Q:
[[  31   32   -5 -103  -88   12  -26]
 [  67    3   17    4    6  -98   37]
 [  -3  -12   38   24  -53   12    3]]
A: -53

Q: [  54   23   78  -49   84  -79 -103]
A: 84

Q:
[[ -5 -30 -16   8  32  47]
 [-92   5  -4   9  60 -40]]
A: 9

Q:
[[-88  25 -44 -61]
 [ 31 -76 -56 -68]
 [100  51 -52 -10]]
A: 51

Q: [-78   6 -38 -43  -1]
A: -38

Q:
[[   7    9   -7  -38   -5]
 [ 106   68 -102   31   15]
 [   5  -97   -1   -7   60]]
A: -1

Q:
[[  24   54  -26   95   45    1   87]
 [ -51  -15   18 -108  -58   28  -77]
 [ -21   61  -11   32   52    5   38]]
A: 52
---
[[-102  -20   -2  -74   24  -78  -37]
 [   8  -56   37   28  -14   57   53]
 [  21    5   11   81    9   11   40]] -14

[[-29 -25 -28 -13   2]
 [ 58  98  14   8   2]
 [-25 -10 -15 -10  29]] 14

[[   2   76   12   83  -45  -11]
 [ -35  -40   20   34   -4   -3]
 [  39   30  -36   54 -101   23]] 34

[[ 23 -47  23 -38]
 [-87 -40  37  62]
 [ 61  44 -48 -78]] -40

[[110  42 -82  56 -15  43  22]
 [  3 -16  54 -34 -45 -58 -16]
 [  4  38 -60 -80 -11  20 -40]] -45

[[ -3   9   2  -6   1 -54  86]
 [  5  -4  -2   4  -1  -7  85]
 [ -3   4   7  -1   1 107   6]] -1

[[ 87  15   0  55  36   2]
 [ 47  15 -13 106  38  98]
 [  0  15 -45 -30   6  41]] 106

[[ 17  38  -1   0  16 101]
 [ -8  -1   5  -8  -1 -31]
 [ 60  25 -15  37  12  87]] -8
---
[[397 188 318 520 956]
 [237 573 406 407 208]] yields 397, 208

[3 5 1 6 7 4 7] yields 3, 7

[3 6 7 1] yields 3, 1

[ 959  122 -102 -927  510] yields 959, 510

[5124 6859 6753 9363 2867] yields 5124, 2867

[ 16   4 -10  12   0  29 -32] yields 16, -32

[4 3 7 6 2 7 3] yields 4, 3
---
14.9,1.9,-9.1,9.3 out 9.3
1.5,1.9,-0.6,-1.3,-1.0,0.7 out 0.7
0.13,0.14,-0.17,0.08,0.16 out 0.16
-174.00,87.60,12.68,160.50,44.67,152.24 out 152.24
3.069,7.471,13.632,14.180,-10.578,2.664 out 2.664
11.4,13.2,14.8,13.9,-16.5,11.8,11.3 out 11.3
17.407,11.101,0.798,5.116,-10.953,8.888,20.096 out 20.096
-104.9,-89.8,118.5,60.3,-33.4 out -33.4
---
[ 10  90  -8  -7 -13] → -7
[ -49 -102   13  -21] → 13
[  0   7  10   9 111] → 9
[-44  78  94  -8  14  63  87] → 63
[  34   -4   25   27 -100    3] → -100
[-13 -26 -84  18  12  -3] → 12
[ 66 -71  83  22] → 83
[ -27   74  107    4 -110  -90] → -110
---
[9772 1145 6696 6620 4434 9072] ans = 9772
[589 814 364 223 210 475] ans = 589
[ 641  763 -294 -988 -861] ans = 641
[7039 9126 9571 8146 3093] ans = 7039
[ 165  339 -610  280   28  130  847] ans = 165
[308 507 722 799 161 316 356] ans = 308
---
[ 0.122 -0.121  0.052 -0.148  0.139] | 0.052
[ 134.9   76.1   35.8 -135.4  187.6  166.5] | -135.4
[  -9.02 -117.75  141.85  146.57   14.49 -158.14] | 146.57
[-0.062  0.103  0.043  0.135 -0.153 -0.180] | 0.135
[  92.761   70.345 -140.696   -7.617] | 70.345
[-10.5 -11.8  -8.3  12.1  -7.5] | -8.3
---
[[ 0.58  0.89 -0.19 -0.51  1.67 -0.41]
 [ 0.56  0.76 -0.95 -1.52  0.72  0.56]
 [ 0.62  0.89 -0.74 -1.18  1.27  0.18]] ans = -0.74

[-0.07  0.11  0.13 -0.09  0.00 -0.17  0.01] ans = -0.09

[[ -20.69   26.50 -183.43 -214.45    8.72  -95.75  -29.86]
 [-172.40 -203.32   75.35  181.68 -166.30  -63.85 -191.63]] ans = 181.68

[ 135.2   76.2  -88.1 -135.9  169.7] ans = 76.2

[ 0.10  0.01 -0.13 -0.02  0.06] ans = 0.01

[ 1.7  0.1 -1.7 -1.5] ans = 1.7

[[-0.9 -0.2 -1.0 -1.5 -1.2  0.4  1.1]
 [-0.8  0.0 -1.1 -1.7 -1.1  0.5  1.3]
 [-1.1  0.0 -1.0 -1.6 -1.2  0.2  1.0]] ans = -1.6

[-0.148  0.190 -0.082  0.054 -0.129 -0.017] ans = -0.082

[[-0.15  1.11  1.22 -0.44  1.00]
 [-0.33  1.11  1.52 -1.23  0.78]
 [ 0.36  1.11  2.05  0.88  1.50]] ans = 1.11

[ 1.3  1.6  0.0 -0.9] ans = 1.3
---
[-0.160  0.184  0.197  0.109  0.179 -0.181 -0.116] out 0.197

[[  1.5  18.5   0.3 -18.7 -12.6  -8.0]
 [  2.9  21.8   2.6 -20.9 -12.8  -5.0]
 [  0.9  16.9  -0.8 -18.1 -12.3  -9.2]] out -0.8

[ 117.805 -136.533   90.103  -87.344  155.515] out 90.103

[[  3.98 -13.58  -6.62  13.50   3.86]
 [  2.50   2.42 -18.76  -0.14  15.04]] out -18.76

[-0.033 -0.015  0.021 -0.030  0.141 -0.121] out 0.021

[[ 0.06  0.12  0.21  0.12 -0.07 -0.20]
 [ 0.06  0.12  0.11  0.07 -0.18 -0.18]
 [-0.06  0.14  0.01  0.02  0.11  0.09]] out 0.01
---
[[ 89  50 -47 -14]
 [ 40   8 -42  -2]] Out: 50

[[ 40 -31  29   5 -48 -11]
 [  3 -24 -70 -85  93 -70]
 [  2   9  32  43 -13  51]] Out: -31

[ -94   45  -70   63 -108] Out: 45

[82 20 42  7] Out: 20

[-99  53  78 -66] Out: 53

[[-12 -73 -12  25 -39]
 [ 40 -66  60  53   2]
 [ 17 -85  27  43 -19]] Out: -73

[-16 -34 -47 106 -21] Out: -34
